In the rows, zero is written as 128.
The rows of X fall into a few groups, which share some directions, and each row is roughly a mix of its group's hidden directions, except one row that fits no group.
X (133 x 11):
[[ 94 106 121 157 209  95 108 147 133 132 146]
 [188 134 109 153 149  93  64 123 148 146 143]
 [159 133 105 134 107  90  77 170 132 122 186]
 [156 117 203 103 130 103 101 162  97 125 153]
 [174 151 140 172 177 170  97 106 131 159 130]
 [169 158  94 121  97 144  60 129 154  99 141]
 [193 107 104 118 128 160 144 167 151 105 174]
 [180 201 153 127 154 110 135 142 142 156 111]
 [ 75  89  94 132 121 150 170  83 136 136  93]
 [121  73 165 156 152 172 139  91 114 155  95]
 [205 130 119  99 154  90  93 152 140 144 139]
 [181 150 127  91 120 111 120 153  56 148 121]
 [102 197  78 136  95 142 136 141 164 148 136]
 [164 148 107 124  90 168 130 114 169 146  66]
 [152  99  78 162 167 111 122 101 143 185 119]
 [141 173 119 102 115  93 136 191 163  89 113]
 [ 67 156 137 151  94 126 123  97 135 168 176]
 [183 159  87 134 133  94  72 132 131 143 160]
 [189 116 113 117  84 142  76 167 123 103 128]
 [136 137 115 152 168  81  58 114 162 117 143]
 [127 128  88 123 131 144 145 136 175 124 210]
 [112 112  87 174 155 125 122 147  78  88 170]
 [ 60  73 128 127 122 154 178 116 109 130 123]
 [123 199  91 124 117 140 180 152  98 118 111]
 [ 75  70 158 159 135 149 164 121 132 141  93]
 [177 135 159 122  97 106 202 132 157 131 123]
 [182 108 118 146 138 103  62 171 117 119 151]
 [187 117  92 105 129 142  64 140 130  95 149]
 [170 151 112 110 122  93  69 118  88 148 168]
 [115 117 134 129 160  88  69 114 106 151 189]
 [ 91 110 132 164 156 127 168 167 178 106  90]
 [ 75 144  90 100  69 101 160 134 149 114 123]
 [ 93 103  77 138 151 167 165  77 141 104 121]
 [144 161  76 123 108 161  66 125 124  86 121]
 [120  43 134  99 131 128 138 108  88 113 156]
 [172 127 200  82 113 118 109 149  99 124 118]
 [169 126 150 126 128 146 158 119 109 134  42]
 [121 103 102 161 140 173 105 106 104  60 150]
 [111  95 108 130 151 183 124 166  97  76  99]
 [162 160  85 159 172  83  91 129 149 149 117]
 [129 146 156 113 151 157 176  89 162 150  72]
 [165 143  75 132 172 136 128 138  79 141  81]
 [ 99  90  92  97 127 158  98  92 127  82 165]
 [ 88 163 123 141 128 141 120 120 102 142  44]
 [133 116 119 123 174 164 143 128 158  90  57]
 [174 104 191 169  88 135 126 159 124 126 108]
 [ 78 131  98 186 137 111 127 155 133 101 180]
 [137  90 163 153 197  99 125 138 173 128 144]
 [148 138 122 152 121 150 182 152 126 125  50]
 [102  50 160  99 140 142 151  99 101 122 114]
 [187 106 160  72 130 138 117  93  96 115 103]
 [158 140  94 104 117 113  56 110 101 136 172]
 [158 103 190 126 172  98 107 167 122 110 155]
 [159 187 151 149 169  98 141 129 154 168  99]
 [136  95 148 155 165 153 163 116 156 139  59]
 [131 112 165 127 155 125  79  76 187 115 118]
 [ 85  60 136 119  84 161 133  94 126 105 132]
 [190 168 140 115 102 111 105 145 111 161 176]
 [162  58 151 111 160  93 116 109 142 167 133]
 [ 86 139 160 123 142  63 127  90  85 140 151]
 [195 136 142  97 117 114  89 156  75 138 124]
 [ 90 156  73 127 151 135 102 140 115 127 195]
 [150 194  89 128 110 128  88 114 114 148 175]
 [192 199 127 126 123 112 153 137 116 160 133]
 [ 79 103 169 153 110 137 141 106 181 103 167]
 [130 172 109  86  73 113 104 103  99 136 172]
 [ 98  46 163 111 148 126 151 117  95 128 122]
 [128  79 186 105 112 183 137 125 135  92 114]
 [ 67 168 105 140  95 128 150 127 183 137 153]
 [124 151  40  94 121 137  97 130 114 125 104]
 [ 72  90 121 163 149  98  88 107 156  93 122]
 [108 115 178 118 108 146  64 152  98  97 100]
 [172 102 154 108 165 121 163  64 121 151 108]
 [ 73 125 139  95 154 168 178 139 120  92 102]
 [155 113 118  92 150  64 129 130 193 131 132]
 [175 150 153 100  90 103  69 165 122 136 141]
 [131 115 180 102 119 131 132 139  42 121 120]
 [112 143  92 112 131 100 203 109 147 170 147]
 [191 139 126 109 125  90  88 134  86 139 170]
 [102 156 142 182 151 107 107 168 150 147 182]
 [165 121 184  66 121 104 123 149 109  89 122]
 [128  84 206 113 133 152 143 104  99 122 100]
 [ 55 156 106 137 108 135 168 149 151 100 157]
 [132 117  94 123 164 152 133 175  90  87 181]
 [140  51 143 113 114 142  85 106 165 104 140]
 [155 103  79 120 140 167  87  93 170 105 102]
 [ 85  95 156 149 140 158 107 135  73  79 114]
 [197 174 126 113 108  98 121 138  79 142 116]
 [ 83 163  71 158 133 144 163 156 122 100 157]
 [ 83  66 136  99 105  93 144 118  96 107 158]
 [ 82 122 143  99 128 155 106 126 120 131  46]
 [162 152 154 136 186  99 109 163 158  91 156]
 [129 130 139 113 137 129 203  66 159 144 116]
 [157 161 131 150 159  74  99 141 126 174 170]
 [142 103 210  82 118 107 119 131 101 113 135]
 [133  57 132 134 103 144  96 156  97 101 169]
 [145 178  86 131 130  97 107 185 130 104 167]
 [192 145 114 144 185 116  87 153 131 128 157]
 [124 150 108 143 140 176 168 177 105 104  77]
 [ 87 129  86 158 129 123 147  92 190 166 126]
 [121 158  98 181 168 155 177  99 156 121 114]
 [118  94 105 131 203 112  95 149 119 133 173]
 [176 123 126  79 141  70 117 166 147  97 138]
 [147  91 155 112 161 146  84 171 118  80 160]
 [163 101 184 120  79  83  98 113 130 131 106]
 [176 208 120 132 102 128  94 146 147 131 125]
 [ 95 133 163 120  89 180 151  81 100 129  93]
 [195 160 125 126 130  87 155 148 111 165 164]
 [159 151  94 186 165 112 104 155 175 140 123]
 [149 148  62 172 153 124  98 157 126 152 162]
 [186 168 143 119  75  84 118 117 134 159 121]
 [163 105 190  87 110  98 104 157 103 154 133]
 [ 73 121 121 157 109 183 165 106 116 120  85]
 [ 90  92 119 122 116 169 173  95 142 113  73]
 [102 109 108 158  52 122 167 124  96 153 125]
 [ 68  75 156 125 146 131 161  90 145  99 128]
 [102 119  96 198 159 127 154 123 146 102 172]
 [189  97 156 124 139 127 114 165  75 105 100]
 [ 71  90 142  88 119 162 127 128 113  78 158]
 [156 133 131 121 111 129 215 134 167 115 157]
 [190 122  69 143 121 130  88 165 116 104 120]
 [ 70 119  70 164 136 112 135 137 158 115 169]
 [158  61 185 138 138 120 139 165 125 100 124]
 [156 183  96 114  79 119 105  96 157 166 125]
 [139 158  70 132  87 113  84 118 143  81 105]
 [ 37 115 135 129 112 154 138 108 147 100 118]
 [143 155  93  93 106 165 142  99 152  95  69]
 [170 160  94  71  78 114 121 122 134 149 101]
 [146 161 118 100  92  80  86  86 111 145 164]
 [ 95 186 128 131 130  92 135 142 181  95 165]
 [130 111 124 125 151 136 109 153  36 111 102]
 [190  79 139  79 146 129 123 107 104 114  96]
 [177 119 133 114  44 161 126 128 112 117 125]]
In each list below, two rows fit none of the groups, and each other row fits one group, some only roughly. Which are they? Name them in the order they come.
  * k_635: [184 161 154  79 115  96  91 126 127 154 156]
  * k_105: [151 149 108 146 201 149  77 146 118 122 158]
  * k_590: [117 137 138 155 120  73  87  77 159 159 159]
  * k_864: [148  89  79 108 149 116  57 151 132 120 111]
  * k_85: [111  76 195 139 140  97 173 128 142 114 139]
  * k_759: [104 150 157 140 127 122 207 127 126 128  74]
  * k_247: [ 71 109 174 123 152 121 186 156 153 120 135]
  * k_985: [139 114 125 165 142 135  59 165  92  84 135]
  * k_91: [ 96 107 169 134 126  99 200  98 160 123 137]
  * k_78: [134 193 141 117  61  99 125 125 113 140 159]
  * k_6: [106 106 120 162 135 194 156 136  89  99  89]
 : k_105 k_247
  * k_208: [159 137 110  80  66 148  96  98 123 121 164]
  * k_36: [162 131 103 145 181  91 113 114 190 146 148]
  * k_561: [ 98 137 100 196 179 109 136 169 139 130 121]
  * k_747: [141  82 187 128 110  87  84 102 149 141 146]
  * k_598: [195  94 135  90  82 125 125 121 129  89 150]
  * k_750: [187 125 151  98 118 147  73 136  85 116  99]
  * k_563: [171 162  89 153 133 123  56 155 122 138 126]
  * k_854: [ 84 105 124 106  91 156 176 135  72 126 103]
  * k_146: [148 105 172  63  94 100 128  92 137 151 110]
  * k_72: [166 107 134 101 102 109  52  93 115 120 146]
  * k_238: [ 47 130 100 119  88 112 105 147 143 112 155]
  * k_788: [173 153 134 106 115 177 100  96  68 124 120]
  * k_758: [116 146  49 139 116 104 140 132 167 132 173]
  * k_285: [151 153 113 150 107 150 109 199  76 144 116]
 : k_563 k_854
  * k_600: [109  84 193  95 111 102 156 154 138 114  99]
  * k_55: [ 53 139 162 137 140  94 143 113 119 159 167]
  * k_530: [187 127 163  94 123 125  80 148 105 147  86]
  * k_622: [137 175 115 106 122 140 104 155  63 132  77]
  * k_460: [ 83 136  85 115 153 157 150  99 104 125  66]
  * k_676: [100 116 180 128 156 104 159  95 191 113 121]
  * k_757: [170 167 148  94  98 122  83 137 119 125 186]
  * k_772: [144 220 119 123 145 109 141 148 141 120  97]
  * k_879: [ 95  95 134 174 204 120 149 148 123 113 132]
  * k_779: [152 160 111 174 130 128 123 117 181 166  74]
  * k_250: [ 65 128 145 167 153 134 159 122 179  97 114]
  * k_435: [109 147 125 131 119 154 209 160 115  88 107]
  * k_659: [139  71 174 146 112 169 175 142 115 139  98]
  * k_69: [151  89  56 128 168 145 100 130 103 110 107]
 : k_879 k_779
  * k_332: [105 151  95  82  56 112 137  97 125 148 135]
  * k_127: [154 175 110 114 135  89  89 103 137 168 177]
  * k_334: [101 154 126 150 108  97 112 171  88 104 189]
  * k_438: [121  94 146 160 139 178 151 159 102 119  66]
  * k_827: [154  95 184  87 125  95  74 116 111 140 141]
  * k_181: [109  78 126 115 103 184 177 144 100 106 105]
  * k_456: [ 51 100 135 143 100 130 142  83 125 158 108]
  * k_235: [133 119 125 189 146 183 126 167  82 116 111]
  * k_147: [126 163 156  99  53 143 166 101 119 147 127]
  * k_60: [123 199 157 124 120 102 180 136 121 170 136]
  * k_213: [150 178 162 105  93 157 137 113 150 153  72]
  * k_804: [ 94  66 190 120 147 160 153 119 134 120 138]
 : k_827 k_456
  * k_479: [199 155  90  99 111 158 119 154 125  99 109]
  * k_738: [162 143 135 137 117  77  82 189 127 147 158]
  * k_498: [165 139 157 148 176 123  90 114 174 171 153]
  * k_946: [103  49 171 134 162 114 151 116 149 134 125]
  * k_77: [175 161 110 161 155 134  81 164 100 139 166]
  * k_159: [ 62 117 175 122 136 149 148 119  88 124  83]
  * k_405: [ 65 160 150 174 143 137 141 106 153 115 172]
  * k_843: [181 148 148 115  77 129 109 172  88 117 159]
  * k_786: [140 178  98  94 133  77  80 138 157 128 154]
  * k_502: [ 80 176  70 140 161 112 129 142 138 135 166]
  * k_375: [ 65  57 119 128 123 154 155 102 122 127 122]
  * k_910: [130 127  54 131 126  98 139 127 158 134 190]
  * k_325: [ 94  91 127 142 189 166 177 148 122 103 133]
 : k_786 k_502
  * k_877: [ 77 148 124 126 110 152 112 118 199 128  84]
  * k_201: [ 86  70 175 112 118 114 149  86 157 143 116]
  * k_242: [135  99 186  74  86  94 103 113 121 123 113]
  * k_219: [171 127 155 129 177  98  87 114 159 146 175]
  * k_723: [143 127  85 150 194  98 105 169 109 143 154]
  * k_102: [ 82 131 185 100 162 135 145 161 107 112 171]
  * k_958: [177  81 155 114 125 144 132 142  92  91  78]
  * k_939: [ 73  96 163 144 108 140 182 159  92 126 127]
  * k_142: [119 101 169  97  89 169 146 136  66 119 116]
  * k_394: [164  83 171 166 174 107 105 156 102 137 124]
 : k_242 k_142
  * k_118: [ 98  93 139 178 179 167 138 115 148 100  97]
  * k_645: [158 175  91 109 143  87 108 147 170 103 166]
  * k_975: [111  82 153 144 180 112 135  78 174 135 144]
  * k_286: [144 111 180 111 129 152  78 149  75 104  97]
  * k_199: [117  47 150 128 173 140 104 111 135 112 157]
  * k_640: [121 118 150 136 100 144 184 111 194 134  86]
  * k_427: [153 139 158 120 104  95 105 146 199 160 156]
  * k_368: [184 133 133 101  89  83  87 117  95 114 157]
  * k_337: [150 143 156 122 161  91  63 125 149 117 177]
  * k_217: [ 88  48 150 118 128 140 143  94 156 114 142]
  * k_990: [170 147 138  85 117 102 107 108  75 159 171]
  * k_739: [184 170 127 136 177 115  95 138 178 129 140]
  * k_978: [132  89 119 123 187 163 124 136 193 111 111]
 : k_990 k_978
  * k_755: [191 127 112 108 117 182 139 150 138 101  82]
  * k_857: [ 69 120 144  98  71 153 151  99 115  95 129]
  * k_392: [167 133 177 130 154 127 120 199 118  96 106]
  * k_86: [ 78 159  81 113 120 127 134  76 147 125 175]
  * k_641: [111 105 118 118 121 135 193  95 142 140  61]
  * k_64: [210 146 125  82 121 109 101 154 118 130 114]
  * k_188: [117  63 149 111 162  75 128 109  94 135 156]
  * k_979: [132 158 144 134 110  87 125 160  87 160 194]
  * k_688: [133 204  98 118 135  81  89 117 145 126 146]
  * k_475: [162 135 113 106 117  92 115 135 103 119 212]
  * k_434: [ 98 167 112 138 148  62 110 157 105 136 173]
  * k_311: [133 135  98 104  98 175 147 143  93  69  93]
  * k_674: [184 119 146 101 114 107  81  70 108 140 112]
 : k_641 k_188
  * k_798: [ 93  70 147  93 106 135 170 105 104  99  97]
  * k_803: [ 81 101 126 151 182 148 154 173 121 103 162]
  * k_212: [146 106 202 159 138 135 170 150 121 158 102]
  * k_279: [103 134 103 167 171 144 128 140 180  85  86]
  * k_886: [174 137 168 114  85  60 135 129 111 140 147]
  * k_446: [ 96 137  56 156 138 156  96  83 144 128 121]
  * k_275: [167 107 201 100 136  97 118 173 121 121 127]
  * k_664: [115 165 155  71  88 152 119 122  87 127  87]
  * k_562: [180  86  98 126 162 138  80 166 120 109 152]
  * k_205: [ 83  77 173 138 162  94  94 115 111 125 152]
 : k_279 k_446
